Some points, one per row:
[-0.2  0.6 -1.   0.9 -1.  -1.1  0.8 -0.6]
[-0.3 -0.5  0.8  0.1 -0.6  0.6  0.4 -0.3]
[-0.9  0.4  2.3 -1.9  0.6  1.2  1.   0.2]
[ 0.5  0.8 -0.1 -0.2 -0.3  1.7  0.5  2.6]
[ 0.5 -1.6 -0.8  1.5 -0.8  0.7 -0.3  1.6]
[ 0.2  0.5  0.9 -1.5  0.1  0.7  0.8 -1.2]
[ 0.5 -1.8 -1.   1.9 -0.1 -0.2 -1.   0.6]
[ 0.9 -1.9 -0.9  1.4 -0.8  3.   0.6  4.1]
[-0.7 -0.3 -0.3  0.1 -0.7  0.7  0.5  0.5]
[ 0.6 -2.1 -1.2  1.9 -1.   0.3  0.   1.6]
[ 0.3 -0.3 -1.7  2.  -0.9 -0.7 -1.1  1.1]
[-1.2 -0.2  0.3 -1.1 -0.4  2.2  0.3  1.8]
[-0.1  2.1 -0.2 -0.5  0.6 -1.8 -0.3 -2.2]
[ 0.2 -0.8 -0.9  1.  -0.7  0.2  0.3  1. ]
[ 0.4 -0.2  0.1 -0.4  0.2  0.7  0.4  0.9]
[ 0.2  0.2  0.2  0.5  0.5 -2.9 -0.8 -2.8]
[-0.3 -0.3 -0.5 -0.3 -0.2  2.9  0.3  2.3]
Then 10 other points, each followed by its number:
[-0.4  2.5  1.3 -2.9  1.1 -0.6 -0.8 -1.8] 0
[ 0.1  0.4  0.3  0.2  0.6 -0.3 -0.6 -1.5] 1
[-0.3  0.1 -0.5  0.5 -0.7 -1.5 -0.2 -1.7] 2
[-0.2  1.5  1.4 -1.8  1.  -1.7  0.5 -1.7] 3
[-0.6  0.4  0.6 -0.7  0.4 -0.2  0.6 -2.9] 4
[-1.6 -1.1 -0.2 -0.2 -0.3  0.9  0.4  1.8] 5
[-0.8  0.8  1.  -2.3  0.4  0.3  0.1 -0.3] 6
[-0.3  1.1  0.7 -1.7  0.  -0.4  0.1 -1.1] 7
[ 0.   0.4  0.8 -2.   1.   1.7  1.8  1.7] 8
[ 0.4 -0.5  0.7 -1.9  0.3  3.   1.1  1.8] 9
Which three of these numbered points are nearest to each point below, ignoring the 2 directions in which the first points spread most? Their numbers follow each, nearest first.
[-0.9 -1.4 -0.6  1.3 -0.5 -0.9  0.2 -0.4] > 5 2 4
[ 0.1  0.2  0.2 -0.3  0.1  0.2  1.4  1.2] > 8 3 7
[ 0.5 -0.7 -1.7  2.1 -1.2  0.4  0.5  1.3] > 2 7 4
[ 0.3  0.8 -0.3  0.3  0.6 -1.7 -1.4 -2.7] > 1 0 7
[-1.   1.2  0.8 -0.8  0.  -0.3  0.1 -1.5] > 2 7 1
[-0.6  0.4  0.2 -0.9  0.2 -0.1  0.8 -0.8] > 2 7 6
[ 0.3 -0.3 -1.8  3.8  0.3 -4.6 -1.8 -3. ] > 1 2 3
Here are 10 other points, each followed by its number:
[ 0.5 -0.9  0.   0.4 -0.8  3.   0.6  2.6] 0
[-0.2  0.9  0.2 -1.4 -0.3  0.1 -0.2 -0.6] 1
[-1.8  3.1  2.1 -5.   1.4 -0.2  1.7 -1.4] 2
[-0.2  0.3  0.6 -0.3 -0.2  0.3 -0.6  0. ] 3
[ 0.3  0.2  1.6 -0.3  0.7 -0.8  0.  -1.6] 4
[-0.4  0.4  0.4 -1.2  0.2  2.2  0.5  1.5] 5
[-0.5 -1.2 -1.   1.1 -0.5 -0.3 -0.4 -0.7] 6
[-0.3 -0.1 -0.7  1.9 -0.3 -0.1 -0.2 -0.1] 7
[ 1.  -1.8 -1.4  3.2 -1.4  0.8 -0.4  2.3] 8
[ 0.5 -0.4 -0.2  1.3 -0.7  0.5 -0.1  2. ] 9
Which three of these numbered points are nearest to each point below, ignoring the 2 directions in which the first points spread most? Their numbers follow each, nearest first.
[ 0.1  0.7  0.5 -0.6  0.9 -1.  -1.3 -1.4] > 3 5 1
[ 0.5  1.3  1.  -2.   0.2  2.6  0.1  1.3] > 1 5 3
[ 0.5  0.9  0.  -1.3 -0.1  1.6  0.4  2. ] > 1 5 9
[ 0.2  0.5 -0.2  0.3  0.7 -2.2 -0.6 -1.9] > 5 3 9
[ 0.3  0.4  1.6 -2.2  0.6  0.5  0.5  0.2] > 4 9 3
[-0.9  0.9  1.  -0.7  0.6 -1.4 -0.3 -2.3] > 3 5 6
[-1.   0.8  0.5 -1.7  0.4  1.1  0.2 -0.1] > 5 1 3
